128 stands for zero in the data rows.
Some points, one per row:
[206  68 169 163  84 178 131 183]
[175 143  97 155 156  61  86  85]
[150 163  97 168 150  58 109 117]
[183 179 121 149 198  41  72 118]
[233 135 163 111 146 148 152 147]
[ 51 195  65 138  83  67  82 107]
[107  57 182  96 126 172 144 126]
[143 150 110 117 114  85 120 134]
[  0 107 157  68  60 183 108 206]
[182  74 160 141 116 167 127 193]
[128 171  98 103 106  74 143 105]
[188  83 226  99 125 215 128 150]
[185 168  88 156 155  52 104  67]
[164 161  85 166 150  74 148  99]
[ 63 118 106 123  98 105 116 127]
[113 149 123 148 117 111 152 103]
[110 181  77 193 155  11  89 112]
[133 134 120 128 150 147 133  80]
[127 109 140 140 117 159 131 133]
[ 68 133 105 133 134 132 128 122]
[ 86 153 124 127 136  90  96 114]
[100  97 150 115 114 195 130 177]
[181  99 175 140 156 168 145 134]
[ 50 146 120 106  85 162 131 199]
[118 135 158 132 111 161 157 115]
[242  92 220 136 119 136 161 147]
[ 45 238  72 137 157  66  64 101]
[159 128 141 166 138 140  98 100]
[ 97 132 145 117 126 179  58 137]
[ 65 255 106 126 119  45 101 106]
[214 111 163 121 131 138 162 162]
[109 126 130 119 149 193 140 129]
[209 135 131 168 113 100 120  96]
[230 118 186 109 141 111 149 142]
[110 134 156 132 107 125 149 146]
[126 113  75 132 130  66  65 110]
[182  76 107 136 120 195 139 144]
[ 99 147 136 161 119 153 153 174]
[ 70 129  87  98 108 162 115 150]
[ 91  99  92 102 123 153 126 157]
[182 159 146 141 141 130 137 102]
[182 120 153 124 151 139 125 120]
Then 34 other points, each followed by its number:
[138  66 142 143 166 114 158 116] 0
[193 228 119 124 187  40 122  82] 1
[ 99 109 141 136 110 119 152 142] 2
[106 117 158  99 148 143  94 159] 3
[174 133 186 124 118 189 165  93] 4
[ 35 178  66 114 148  80 124 111] 5
[ 94 102 104 178 117 130 112 106] 6
[145 165  72 139 155 108 106  80] 7
[ 76 117 135 146 187 115 134 122] 8
[170 147 113 146 175  72 139 108] 9
[118 141 176 115  69 214 159 129] 10
[213  85 133 141 138 178  94 144] 11
[162 149 148 116 131  51 100  88] 12
[ 49  95 101  92 112 164 175 199] 13
[ 39 232 110 127 178  25 108  66] 14
[140 146 101 170 135  75  94 136] 15
[122  88 132 108  69 207 156 211] 16
[173 106 154 115 115 166 128 120] 17
[179  81 166  89 147 131 131 134] 18
[ 74 221 104 113 132  11 128  67] 19
[129  69 166 110  98 176 184 140] 20
[126 146 111 175 151  33 144 137] 21
[108 145  93 114 148  86 143 147] 22
[ 85  64 105 119 113 168 188 142] 23
[194  20 192 126 120 212 132 130] 24
[198 142 136 165 121 155 112 114] 25
[144 156  98 101 145  86 144 106] 26
[ 79 143 128 115 174 152 145 115] 27
[ 83 162  61 124 149  73 121 122] 28
[184 158 148 142 143 150 118 149] 29
[125 185 127 133  88 121 139 145] 30
[ 80 156 104 117 127 123 116 122] 31
[142  78 112  94 109  90 147 120] 32
[255  38 144 136 201 142 154 127] 33
Which two of these numbered points are nearest to each point below, looking only along the 2 directions in which the first points spread most? Their numbers follow each, nearest first.
[127  86 124 130 158 113 108 151] > 32 2
[116 117 123 108 131 114 107 116] > 30 8
[ 72 119 138 112 109 149 116 141] > 27 3
[207 104 167 152 146 179 192 136] > 11 4
[179  90 150 149 109 148 166 134] > 18 4
[150 142 111 166 147  86 130 107] > 12 26
[198  33 167 127 116 226 162 156] > 24 20
[ 78 242  25 161 167  21  91 100] > 14 19
[169 162 110 166 189  11  99  97] > 1 12
[ 69 119 167  85 118 173 136 156] > 23 13
[158  52 213 141 125 236 148 117] > 24 20
[114 173  67  62 102 129 105 120] > 31 22
[131 189 160 104 144  49  69 112] > 7 21
[ 81 163 103  85 116  67 161 154] > 31 22
[ 82 192 135 150 133 116  81  96] > 28 22
[  0  89 125 108  76 179 129 220] > 13 23
[ 12 132 125 105  69 195 139 153] > 13 23
[170 155 110 147 156  59 119 117] > 12 9
